Where one turn sends some rows of the set: a few examples, then the rows asked
q365: [ -5   4  -4  10  10  -9 -15   4  22  19  -5 -15  13  -6 -18 -12   7  -2
  11  -2   0  -1   2  -2   1   8   2 -16  23  17 -23   2  -2  -1 -10   3
 -14  24 -12   4   5  -2   4  -5]
q379: [ -2  12   5   3  11   0   5   5 -18   2  -3  -7  16  -6   5   7  11   5
  11 -20  15 -21  -3 -16 -17  -5   0 -19  11 -15  -9  -7  24  -6   8   1
  -6 -15  -2  11  -4   2  -8  20]
q894: [ 11  15  -2 -15   3  -1   8  17   0 -12  -7  -9   9  -6   1  -5 -28  11
 -13   9   2 -14   2 -17 -12   2 -13   0  10  10  17  -9  22   9  13 -17
  12  11   3  11 -10   8 -11  -5]
q257: [ -5  19  13   3   5   2   4   0 -22   0  -5   0  16   4  16   1   9   0
   0 -17  17 -17  -1 -20 -12  -6   1 -20   6 -17   1 -15  27  -1   0   4
 -10  -8  -1   7  -4   7 -14  11]
q710: [ -5   3   4 -22  17   1   3   9   4 -17   6 -14  -3 -12   6   0   3   0
  -1 -10  -4  -3 -15 -14  -8  14 -20  26  14   7  -1  13  15  11  12  -4
  20  18  -2   4  -6  -4   5   9]
q480: [  5   4   9   5  20  -9  17  -1  12   3 -12 -15  14  -2  -6   7  19 -21
   8 -23   3  -8   7   9   1  11 -13  -5  25  -3  15   3  13   7  -5  20
  -8  13  -6  23  -8 -13   6   8]
q641: [  5  23  -6   0  15   4  20  21  10   2   2 -11 -21  -2 -15  -3   2  -1
  -3  -2   3   0   6  -6  -5  19  -5  -1  -4   6  16 -21  32 -27  -8  11
  -6  -5  -8  -6  -2  -2   1   2]
q613: [-13  18 -11   6   6  -7  -4  -2  -2   4  -3 -14  -9 -13  19 -15   5 -22
 -30   6  -4 -10   2  23  -6  -9  -9  -3  -3   0   2   4  -1   2  15  -7
  -3  -8   5   9  -4  18 -11   9]
q447: [ -8  -5 -28   1   8  -4  14  -8  20  -6  -4  -5 -30  -6 -10 -11   3 -12
   0  -1  16  10   1  -7   3  -6  -6 -30  16   8   7 -20   5   1   1  -6
   2 -11  -5  -5  -4  -1   8  -5]
q184: [-11  -4  24   4  -1   3   9   4   8   4  10   9 -14  -4   9 -11   7   4
  17 -18   5  -2  -7  -4   3  -2  -7  22   5  -6  -1  21  10  17  29   2
   6  -5 -10   1  -7  -3  -4 -10]
q866: [-11  -9   4   9  -4  -6   8   8   7  16   1 -11  -9   6   6   6  13  -4
   7  -1  25  -4   4 -14 -30 -29 -21  -5  12   1   6   2  20   7  -6  10
  -5 -14 -19  16  15  -9 -11  -4]
q605: [ -1  14  26  -4  14   3  -4   2  21  -4 -23   2   3  14 -10   3   9  -3
  -2 -21  15  -4  -4   3   3   1   0  12  11   7   3  -6   1 -19  15   6
 -26   3  11   3   2  16  -3   6]
q704: [  7 -13  -6   6  13  -2  16   0  -6  -9   0 -30 -22 -10   1 -14   2   3
  -1 -29   4  -7  -2 -11 -23   4  -3 -21  -2 -15   7  -1   9  -4  -7   6
  17  -2  -9   3   9 -13  -9  -9]
q555: [-15 -23   3  -5  10   2   1   5  21  -5 -23   6 -14   3   1 -12 -13  -4
  15 -18   3 -11  -4  13 -15  11  -9 -20   0  21   2   6   5  12   4   9
  -6  16 -12  15   9  -7  -7 -19]
q453: [-13  16   8  -5 -15  -8   9 -14   2  17 -24  -8  -7 -12 -14   4  13 -10
  -1  -5   4   8  10  -1  -7  10 -16  -2 -12  -3  23   7  -4   8  19 -12
  -4   6  -3  10 -16   4  16 -23]
q200: [ 11  11  -4 -15   9  -7  -4  11   8   3  -3 -18   2 -17  24 -21  -2 -24
  -6  10  -4 -12   3   5 -19  10   7   8  -2  -2  -2  -8  -3   0  12 -12
 -14  -2 -19   9   0   6 -18 -12]
q248: [-13  18  -3  -9 -24  11   7  11  -6   5 -10  -4 -20 -12  -2   6  12  -7
  16   8  -8  10  -4  -2 -14  12  -4  15 -11  -4  -1   3   6   6   4  -2
  -4   2  -2  20   5  -8  15 -20]
q198: [-19 -20   5  -5  14   1   4   6  27  -8 -13  -1 -21   4 -11 -10 -15  -1
   6 -16  -7   0   8  13 -11   8  -6 -22   5  10   2   6   9  13  -2  11
  -9  13 -18  17  10 -16  -3 -13]
q100: [ 14  10   5   0  -9 -16  10 -13  12   8  17 -14 -12  10 -21  -8   1  -2
 -14   5  11  19 -16 -12  -2  -5 -16  13  10  20   9 -17   1 -17  -2  -3
  -6  12   7  -1   1   2   0   1]
q748: [ -8  11   0  -3  -4 -18   3   4   2  15   2  -5  -2   1 -24  10   9  18
   1   6   7 -10 -11   6   4 -23   3  -6   3  -2  13  -3   4 -17  -1  -1
   4   6 -14  16  13  -3 -29  13]
q201: [-25  12   9   2   1  -5  -6  -8   1  18 -15 -21  -4  -7   8   6   7  -6
 -25   6   0   4  17  -3 -15  -2 -28  -2 -10   1   2  16   4   0  -1  -8
 -16   6  -4   0 -15  24   1  -3]
q233: [  9   8  15   1  12   7   5   4  24  -4 -19  -1   8   7 -17   5   7  -2
   1  -9  18 -11  -5  -1   3   4 -12   8  15   7  -8  -8   4 -19  11   9
 -20  -3  17   1  -3  20  -3  12]
q302: [-14  -9  24  -7  -9  -6  20 -10   6  -2  14  -3 -11  -2   4  -6   6   8
  -3  -4  -5   8  12 -17  -4  -7  21 -12   0  -3   3   5  10   9  13  -4
 -11 -12 -10  -5 -19  11  12 -15]
q416: [-21   7   4  -4  -9 -16   0  -5   0  17  19  13  -2  12 -17  -5 -10  -2
   0   5   0   8  -5  -3  -6 -11  -8 -17  11  20   6 -10  18  19   1  -4
 -15  18 -16  21  -2 -19  -3   2]
q483: [-24   2  -4  -7  -9 -17  -3 -10  -9  12  11  11  -9   6  -4   2 -16   5
  10   4  -1   9 -11  -9 -11  -8  -1 -17  10  21   9  -7  20  11   5 -10
 -18  23 -16  17 -11 -11  -7   1]
q144: [ -2  -2  14  -3   7   5   9  -3   3   5  10  -8  -1   9  -2  -6  15   6
 -28  -7 -12  -6   1   1  -4  -5   7 -18  -7  16  -8   3 -12  14 -18  -6
  -4   3  16   7  -9   8  19 -18]
q468: [  6 -10  -3   0   4  -5  15  -7  -8 -18  -6 -30 -16  -7  16 -15   4  -6
  -5 -25   5  -3 -12  -8 -23   7  -4 -20  -1  -4   7  -6  10  -6 -13  11
  20   1  -1   4  16  -4  -1  -7]
q381: [ 11  19  13  -3   4  -8   0  12   8   6 -11  -7   6  11  11  -2 -22  19
 -14  -4  -2  -7  -7  17  -6 -13  -6 -10   0  17   0   2  -2   3  -1 -22
  -1  -7   8  27   7   7   2 -11]
q824: [  3   9   0   7  -6 -10   3 -11   1   5  15 -15 -21   7 -20 -12   5  -1
 -15  -5   5  17 -16 -14  -5  -3  -3  18   8  21  14 -11   0 -15   2   1
  -8  26  15  -4  -2   1  -2  -6]
q469: [ -1   0  -8 -26  -5   8   9   5  -2 -10  -7  -5  -5 -15  10   6  11 -14
   9  16 -11  -7  -5  -1  -2   7   2  12  -1 -17   3  -5  -9  13  -5  -6
  -8  15 -11  22  -6  -4 -21 -11]

q381 turns into q894
q257 turns into q468
Now these:
q866 turns into q447
q248 turns into q453
q416 turns into q100

